In the data rows, 128 means zero.
Some points, each followed by its number:
[158 138 125 123 144 125 138 145 122 121 137 120 143 120 122 140 133 144
 132 115 123 116 116 139 111 117 125 118 157] 0
[109 132 132 106  80 151 113 111 167 174 162 129 161 137 164 148 121 142
 124 163 136 129 126 103 135 103 166 143 113] 1
[ 99 180 107 128 114  90 159  97 127  17 117 145 164 108  80 117  90 158
 120 230 109 130 135 166 118  98 110  85 165] 2
[147 143 120 139 127 138 140 100 126 132 149 105 128 133 144 127 109 145
 103 153  99  80 157  80 102 101 157 104  75] 3
[124 127 135 148 143 121 127 143 118 126 113 123 121 135 134 112 137 122
 128 115 131 138 133 156 126 134 103 129 132] 4
[146 108 140 149 157 142 136 177 139 187 104  54  95 139 157 138 162 128
 129  74 116 116 124 132  98 140 135 131 100] 5
[147 123 104 139 142 155 119 145  98 111 108 115 137 131  99 116 155 119
 126 130 118  85 120 119 115 122 149 129 121] 6
[131 152 120 132 113 150 119  88 105  83 147 158 146 122 117 103 111 124
  90 181 133  91 136 101 129 116 124 111 115] 7
[ 81 106 147 156  95 173 108 170 101 215  66 119 117 120 173 159 188  84
 115 116 119 144  73 113 166 172 193 103 108] 8
[189 172 150  74 123 150 204 152 137 118 154  84 152 163 128 152  91 181
 119 135  89 101 127 146  85  73 132  70 175] 9
[129 129 112 110 131  88 165 113 153  95 133 110 113 128 117 129  81 162
 143 147 118 138 169 159  97 102 105 133 133] 10
[127 146 129 127 128 118 104 129 123 103 142 179 135 122 103  95 154 114
 121 124 173 152 118 129 147 162  74 132 169] 11
[134 113  84 175 188  70  81 119 133   0 132 168  99 122  70  23 157 108
 135 162 161 117 179 153  88 109  33 144 145] 12
[173 163 123 112 153 109 198 129 136  77 147 100 130 149 106 125  73 177
 128 141 113 107 151 170  72  72  90 100 177] 13
[116 156 121 126 115  92  60 136 112  89 144 248 132 123 101  66 173  83
 104 126 215 167  99 143 178 175  32 140 218] 14
[140 134 130 132 129 145 135 111 119 125 140 115 128 127 138 127  98 144
 111 143 110  96 152  98 106 113 149 119  93] 15
[136 122 161 134 147  90 126 159 124 179 120 141 137  97 148 177 145 135
 133  75 138 137 111 139 141 146 136  96 167] 16
[ 86 141  94  94  79 163 140  93 157 149 141 130 185 135 131 167  79 147
 156 183  97 124 107 100 152  62 195 155 116] 17
[133 126 110  95 151  66 193  96 176  74 149  96 108 137 111 116  60 165
 142 161 103 149 190 168  82  78  91 113 145] 18
[146 163 133 179 128 168  58 190 100 122 104 108 135 120 141  95 213 107
  78 129 170  91  82 122 101 158 115  97 143] 19
[137 143 106  67 112 180 150 196 112 152 116  63 153 145  68 135 148 138
 127  86 125 117  67 142 103 153 117 141 188] 20
[169 124  86  76 138 145 149 131 113  72 136 107 165 139  58 125 114 138
 152 155  82  79 137 127 108  73 148 130 173] 21
[ 14  88 174 135  69  93 126   5 175 203 153 214  82 144 172 139  57  90
 160 121 121 211 184  85 236 196 131 215  13] 22
New points follow, each followed by the numbers of its three nearest points above by angle, seen from the average point of the numbered points, nearest first.
[138  91 119 128 144 115 123 146 151 161 126  87 114 130 154 139 139 123
 146  98 114 122 146 121 107 125 133 133 100] 5 16 8
[124 115 134 133 117 163 113 143 117 171 116 111 126 127 147 151 149 117
 123 112 121 104 105  98 132 145 173 126 101] 8 5 6
[117 134 127 119 100 150 118 123 147 153 140 126 141 130 155 142 132 135
 123 145 134 137 113 106 140 125 150 141 122] 1 17 8
[176  67 178 181 194  51  90 113 102 109 140 193 109  48 145 131 170 104
 122  86 168  73 130 106 129 161 141  87 141] 16 11 19
[135 106 130 191 166 124 112 137 120 113 115 115  87 122 136  80 170 108
 123 111 152 124 145 132 102 158  94 139  86] 4 5 12
[120 136 138 159 146 118 124 144 125 126 113 120 111 141 135 119 146 123
 140 121 134 150 130 162 125 137  92 134 125] 4 5 11
[ 71 100 151 136 108 117 132  69 147 175 139 179 108 137 153 138  95 117
 154 121 127 177 146 115 178 182 124 175  60] 22 1 8
[ 90 128  67  52  43 178 145  83 156 154 151 148 226 158 124 213  61 156
 159 209  99 121 109  77 169  35 220 194 125] 17 1 21
[ 85 118 138 130 110  79 148  73 182 101 144 177 114 123 151 124  82 132
 138 149 139 186 169 132 148 128  94 144 109] 22 10 18
[ 40  77 148  91  16 107 181   0 198 183 212 243 116 125 211 189  15 113
 142 181 143 203 162  44 249 120 177 164  42] 22 1 17
